Each row is where one point has got to under a steady rotation. How many steps took it there?
The counts run from 0 to 687.
-3.725  2.645  0.700  0.660  0.559  0.701  -2.998  1.630  -0.604  -1.590  1.787  3.971  -1.427  -2.328  0.344  0.284  -0.805  1.296  -0.873  1.731  1.512  -3.577  1.633  1.521  2.425  -1.165  0.467  -1.482  -0.778  1.207  -0.990  -1.298  0.863  -1.301  -0.601  -1.127  -0.376 => 276
-1.289  0.197  -1.139  -1.720  3.309  0.320  -0.213  -1.378  1.306  0.605  -0.325  0.956  -2.073  -2.118  -2.262  -0.840  0.289  2.655  0.775  0.412  -1.936  3.528  -0.849  -0.955  -0.038  2.506  1.507  0.401  -0.627  -1.518  1.666  2.185  3.103  0.991  2.744  -0.941  -3.320 => 514
-1.035  -2.593  -1.345  0.469  -1.923  -1.714  -0.753  0.724  1.271  -1.081  -1.138  0.809  -4.722  -1.988  1.504  0.074  0.576  0.570  -1.830  1.789  1.733  -2.406  2.658  0.888  2.217  -2.161  -1.422  -0.768  0.555  -1.530  -0.984  -0.564  1.563  0.876  0.336  -1.726  -3.000 => 450
-1.179  -1.458  -2.751  -1.622  1.415  2.545  0.320  -1.115  0.693  3.101  1.965  1.253  -2.784  -2.242  -1.566  -0.870  -0.651  0.399  -0.032  0.727  3.884  -0.499  1.293  1.716  0.755  0.967  1.210  0.271  -0.329  2.055  -0.489  3.090  -1.843  -0.850  1.890  -0.940  0.734 => 673
-3.400  1.215  -1.600  -0.953  0.996  3.446  1.014  1.609  -0.237  -0.644  -0.453  1.494  -1.168  0.231  -0.008  -1.689  -0.974  2.039  0.516  0.421  2.619  -2.918  2.441  -1.904  1.020  0.821  1.050  -0.603  0.106  4.966  0.189  0.871  -0.034  -0.136  -0.528  -1.041  0.131 => 44
-0.008  0.693  -2.561  -1.608  0.110  3.487  -0.222  0.541  -1.624  2.592  2.474  -0.873  -0.903  -1.243  -1.439  0.256  -1.569  -0.710  0.061  0.321  3.271  -0.441  2.044  -1.039  0.240  2.916  -1.354  0.887  -1.099  1.789  2.482  3.068  0.176  1.388  -0.255  0.644  -2.611 => 556
-1.889  1.709  -0.268  1.335  1.337  1.427  -0.298  0.429  0.445  -0.407  1.428  -0.568  -1.027  -2.270  -1.733  -1.802  -0.315  1.057  0.353  2.331  2.562  2.619  1.167  0.388  -1.375  2.760  -1.816  1.031  -1.693  -3.323  0.857  -2.604  0.591  1.651  -3.062  2.712  -0.527 => 561
-1.874  1.582  -3.460  0.322  1.786  -0.838  -1.784  0.482  -1.506  -0.225  2.114  1.668  -2.039  -1.585  0.662  2.190  0.619  0.491  -0.447  0.819  -0.760  2.230  2.114  0.721  0.820  -0.662  -4.092  -1.838  0.162  2.079  0.664  0.334  4.004  -2.102  0.371  1.895  -1.330 => 149
-1.677  2.316  -2.544  0.214  0.009  0.268  2.084  1.196  0.360  0.776  -0.186  0.077  -0.362  -1.846  -0.011  -3.002  3.507  3.356  0.182  0.842  1.976  -2.370  1.219  2.089  1.993  1.786  0.274  -1.699  0.423  3.267  -0.963  1.533  -0.359  -0.985  -0.679  0.863  -1.738 => 30
-4.356  0.250  -1.199  1.211  1.954  2.590  0.193  0.313  -1.554  -2.809  2.288  2.763  -3.494  -1.867  0.584  0.600  0.596  0.584  0.310  -0.878  1.949  0.037  -0.099  2.106  1.224  -0.915  -0.729  -1.816  -0.404  2.479  -1.281  2.847  0.096  0.533  1.647  -0.138  1.082 => 497
-2.238  -3.396  -2.679  -1.386  2.812  0.376  0.715  -1.983  0.547  0.480  0.694  1.821  -4.363  -0.240  -0.215  1.679  -0.844  -1.491  -0.155  0.018  0.469  2.126  0.540  -0.749  -0.496  -0.289  -3.428  0.053  -0.060  0.681  -0.267  1.867  2.477  -0.124  1.814  -0.198  -2.159 => 127
-2.406  2.831  0.391  0.253  0.622  0.616  0.512  0.445  1.149  1.194  -0.180  0.460  0.721  -2.182  0.670  -3.800  2.436  2.991  -1.568  0.997  1.821  -4.018  0.763  0.600  1.199  0.268  0.825  -2.344  0.763  2.546  -1.421  1.290  0.106  0.701  -0.436  1.501  0.382 => 621
-2.879  -0.994  -0.346  -0.886  0.720  1.234  -0.381  -1.644  -0.847  0.111  1.827  2.519  -2.478  -1.439  0.582  0.750  -0.275  -1.243  -2.201  -0.494  2.790  -3.866  -0.355  1.415  0.362  0.149  -2.207  0.206  -1.111  -2.692  -1.907  2.766  -0.839  2.749  1.358  0.549  -2.214 => 116
-3.006  -1.606  -2.556  -0.162  0.978  -1.208  0.680  0.955  2.099  -0.387  -3.687  0.021  -2.333  -0.618  0.276  -3.451  1.447  4.335  0.339  2.092  -0.758  -1.157  0.406  -1.829  0.440  2.207  1.143  0.521  1.385  0.298  -0.702  -1.237  1.384  0.817  1.713  -0.963  -2.257 => 40
-1.522  -1.175  -4.186  -0.536  1.481  -1.307  1.274  0.726  0.147  1.434  -1.125  0.612  -2.559  -0.504  -1.057  -0.688  -0.704  -1.299  1.534  0.604  1.217  2.949  4.800  -1.471  1.504  -0.453  -2.267  -0.599  -1.134  1.055  0.338  0.873  1.963  -1.356  -2.119  1.044  -1.495 => 10
-1.243  -0.904  -1.552  0.780  -0.049  2.087  1.838  -0.990  -0.427  0.844  -3.059  -1.420  -0.512  -1.070  0.044  -3.079  1.411  0.877  -0.836  -0.825  2.716  -1.696  2.358  -0.462  1.418  -0.186  -1.510  -2.336  -0.246  1.204  -1.715  2.720  0.396  4.302  -1.525  0.676  -0.533 => 205
-2.002  1.973  0.790  -1.567  1.063  0.529  2.600  0.082  2.079  0.398  -2.358  0.620  -1.136  -1.583  -3.175  -3.322  0.768  3.080  0.334  -0.774  0.653  0.091  1.091  -2.047  1.329  1.244  2.401  -1.672  -1.506  0.641  0.252  2.552  0.351  0.135  -1.076  0.463  -2.772 => 52
-2.661  4.227  1.085  -1.951  -1.027  -0.346  0.981  2.075  1.761  1.251  0.838  -0.522  -1.946  -0.697  -1.125  -3.594  0.956  1.842  -0.885  0.595  1.560  -1.836  1.414  -1.558  -1.528  1.483  0.546  0.107  -1.293  -1.705  1.053  1.521  -1.078  -0.634  0.039  3.683  -2.120 => 606
-3.420  -0.338  1.518  -1.694  1.302  1.544  1.364  1.238  0.432  -1.665  1.095  3.842  -4.355  -0.898  -0.089  0.226  -0.631  -0.959  0.402  -0.043  2.404  -0.400  3.096  -1.828  1.321  -1.372  -0.881  -0.618  -2.665  -1.878  -0.702  1.623  -0.843  0.738  -0.276  -1.060  -0.578 => 474
-3.954  0.990  -2.676  -2.815  2.702  0.644  0.471  0.952  -1.923  0.104  2.275  1.547  -1.213  -1.399  -1.389  0.603  -0.584  -1.201  -0.517  -2.397  -0.308  1.779  0.753  0.055  -0.299  1.540  -0.481  0.653  -1.099  -1.698  1.231  4.077  1.288  0.132  -0.457  1.644  -2.724 => 140
-1.367  -1.390  -0.685  0.085  0.673  -1.034  -0.777  0.681  1.877  -0.467  -2.702  0.768  -0.988  -2.568  -1.561  -2.761  -0.418  1.506  -2.001  1.386  0.251  1.169  2.967  -1.352  1.678  -0.560  1.389  -0.244  0.009  -2.877  -0.645  -1.812  2.750  1.617  -3.491  -0.686  -2.039 => 435
-0.917  0.518  -3.073  0.132  -0.799  -0.506  -4.049  -0.691  0.176  1.450  -0.844  2.670  -1.939  -1.397  -0.301  1.096  -1.241  1.541  -2.598  1.234  0.443  -3.111  1.952  -0.104  2.521  -0.845  1.572  -0.930  0.176  1.701  -1.679  -0.016  2.297  -1.569  2.646  0.037  -1.422 => 69
-3.380  2.344  0.804  -0.861  0.965  -0.770  0.213  0.040  -0.157  -0.103  1.472  2.594  -2.977  -1.958  -0.812  -0.825  1.708  1.049  -0.198  -0.455  1.427  -2.292  -0.726  2.151  0.197  0.637  0.749  -0.168  -1.815  -3.422  -0.778  3.081  -1.741  -0.045  3.259  1.254  -2.052 => 489
-2.251  0.979  -3.176  -1.369  1.717  -0.034  1.984  -1.237  0.776  2.178  -0.612  -1.383  -1.447  0.408  -0.690  -2.306  1.821  1.756  -0.357  -0.619  0.539  -0.667  -0.853  0.119  -1.837  3.061  -1.743  0.156  -0.105  0.971  0.116  3.207  0.601  0.735  2.889  3.384  -2.417 => 374
-3.806  -0.115  -2.109  -0.078  1.278  -2.896  -1.881  -1.342  2.010  -1.212  -1.190  1.902  -2.832  -2.156  -1.703  -1.288  -1.037  1.335  -1.420  -0.060  -1.330  0.239  -2.018  2.372  0.216  -1.047  1.527  -0.402  0.373  -1.830  -1.272  0.690  2.777  -0.756  2.457  0.932  -2.080 => 281
-5.565  -0.088  -2.776  1.517  1.045  -1.231  -0.700  0.293  -2.306  -1.129  -0.112  -0.286  -1.758  0.135  1.237  -0.664  -1.228  -1.327  1.135  0.370  2.262  -2.530  -0.261  1.225  -0.690  1.082  -3.744  -0.350  -0.533  -1.834  0.054  1.123  0.511  2.383  0.899  2.614  -2.029 => 371
-0.058  0.271  -2.730  -1.178  0.170  1.746  -1.021  -2.407  -1.361  0.902  1.262  1.158  -1.283  -2.164  0.553  1.929  1.090  0.541  -2.795  -1.154  1.231  -1.061  1.256  2.247  1.447  -0.049  -1.596  -1.416  -0.095  0.701  0.269  4.152  1.942  1.446  1.050  -1.430  -3.825 => 323
-2.711  0.136  -1.186  2.977  -0.953  -0.909  -0.189  1.017  1.674  -2.051  -0.306  1.225  -2.508  -2.098  0.376  -1.825  0.775  1.896  -0.168  2.836  3.566  -1.899  1.773  2.012  1.216  -0.504  -1.758  -0.804  -0.185  0.369  -1.865  -2.855  0.328  -0.863  -2.593  0.504  -0.320 => 239
-4.871  0.006  -1.681  1.307  0.026  0.190  1.183  1.481  -0.534  -0.518  -1.277  0.703  -3.887  0.004  -1.039  -2.919  -0.757  0.310  1.459  -0.391  2.598  -1.384  0.470  -0.007  0.363  0.072  0.544  -0.374  -1.133  -0.137  -2.346  2.046  -2.058  0.431  1.971  3.663  1.170 => 36
-0.568  -2.327  0.077  -0.837  1.405  3.160  1.867  -1.476  0.785  -0.093  -1.301  2.588  -1.465  -2.578  -1.869  -0.725  -0.182  0.967  -2.092  -1.176  1.045  1.025  1.463  -2.104  1.975  -0.170  0.961  -1.481  -0.510  1.522  -1.418  2.500  2.125  2.875  -1.158  -1.591  -1.483 => 89
-2.055  1.795  -1.314  0.548  0.160  1.451  1.394  1.132  -2.622  -0.793  1.606  1.018  -2.515  -0.963  0.530  0.692  1.451  -1.332  -0.026  -1.108  1.593  1.040  3.037  -0.129  0.429  0.087  -3.930  -1.140  -2.396  -1.406  -0.424  2.690  0.053  1.578  -0.903  3.151  -1.793 => 358
-1.780  -0.303  -1.154  -3.030  1.798  -1.912  0.899  -0.659  3.994  0.791  -1.110  1.795  -2.968  -0.183  -2.034  -2.448  -0.346  2.808  -0.679  1.642  -0.208  -0.598  0.208  -2.157  -0.649  1.314  1.334  0.867  -0.259  -0.031  0.518  -0.456  1.889  -2.187  1.086  -0.905  -3.698 => 259
-2.045  2.011  2.105  1.242  -1.041  -0.025  -0.977  0.385  1.319  -2.610  -2.094  2.432  -2.307  -2.013  -0.673  -1.855  1.045  3.692  -1.185  0.807  0.392  -1.651  0.868  -0.578  1.292  -1.026  1.521  -1.833  -1.890  -2.935  -1.765  -1.021  0.892  2.021  -0.548  0.486  -1.926 => 64
-0.475  0.804  -0.723  -0.415  0.329  2.523  -0.138  -2.285  -1.279  -0.117  1.324  1.544  -0.793  -2.188  0.579  1.138  1.916  0.953  -2.859  -1.295  1.383  -1.673  1.038  1.988  1.829  -0.535  -1.893  -2.117  -1.372  -0.070  -0.725  4.011  1.051  3.286  -0.046  -0.917  -2.659 => 322
0.055  0.372  -0.964  -1.806  0.308  -1.049  -2.338  0.465  1.215  2.475  -1.063  1.557  -0.603  -3.409  -0.515  -1.379  -0.102  1.616  -0.605  2.152  0.294  -0.552  3.618  -1.625  3.359  -0.447  1.678  -1.744  0.155  1.798  1.637  0.234  2.821  -1.215  -0.774  -3.073  -2.474 => 646
-1.400  1.944  2.131  0.144  0.496  1.809  1.018  -1.415  1.715  -0.902  0.760  1.610  -2.428  -2.461  -0.160  -2.013  2.459  3.876  -1.134  0.681  1.660  -2.414  -0.906  1.383  1.535  -0.260  -0.039  -2.646  -0.484  2.208  -0.482  2.689  0.507  1.173  1.953  -0.586  -1.558 => 285
-1.178  2.169  -1.718  0.097  0.238  -0.923  0.233  2.895  1.993  0.813  -0.030  0.153  -0.491  -2.521  -0.083  -2.278  2.284  3.529  -1.408  2.064  -1.044  1.309  2.804  -1.335  1.049  1.171  0.680  -1.124  1.499  2.337  0.583  -0.768  2.577  -2.592  -1.107  2.002  -1.689 => 609
-2.492  0.227  -1.364  -2.064  0.728  1.895  0.377  -1.994  -0.143  0.642  2.655  1.361  -2.470  -0.986  0.366  0.222  0.297  0.215  -2.950  -1.486  2.761  -2.968  -1.455  2.341  -0.774  0.683  -1.459  0.513  -0.725  -1.891  -1.196  3.693  -0.967  1.949  2.241  0.466  -2.545 => 117
-2.544  -0.096  1.252  0.839  -0.123  1.096  1.502  -0.550  2.863  -0.702  -2.437  -1.840  -2.229  -1.666  -1.802  -4.723  -0.950  2.275  0.256  1.309  3.278  -0.733  -0.088  -0.662  -0.091  -0.494  0.092  -0.840  -0.817  -0.534  0.779  0.502  0.040  3.443  -1.682  0.520  -0.870 => 423
-2.249  0.342  -0.820  0.916  0.332  -1.612  -1.727  0.748  2.109  -0.517  -2.478  2.201  -2.663  -2.757  -2.417  -1.356  -0.175  2.842  -1.107  0.857  -1.799  2.407  0.830  -0.987  1.692  0.077  2.884  -0.805  -0.624  -2.614  -2.233  -1.516  2.427  -0.464  0.686  1.925  -1.160 => 62
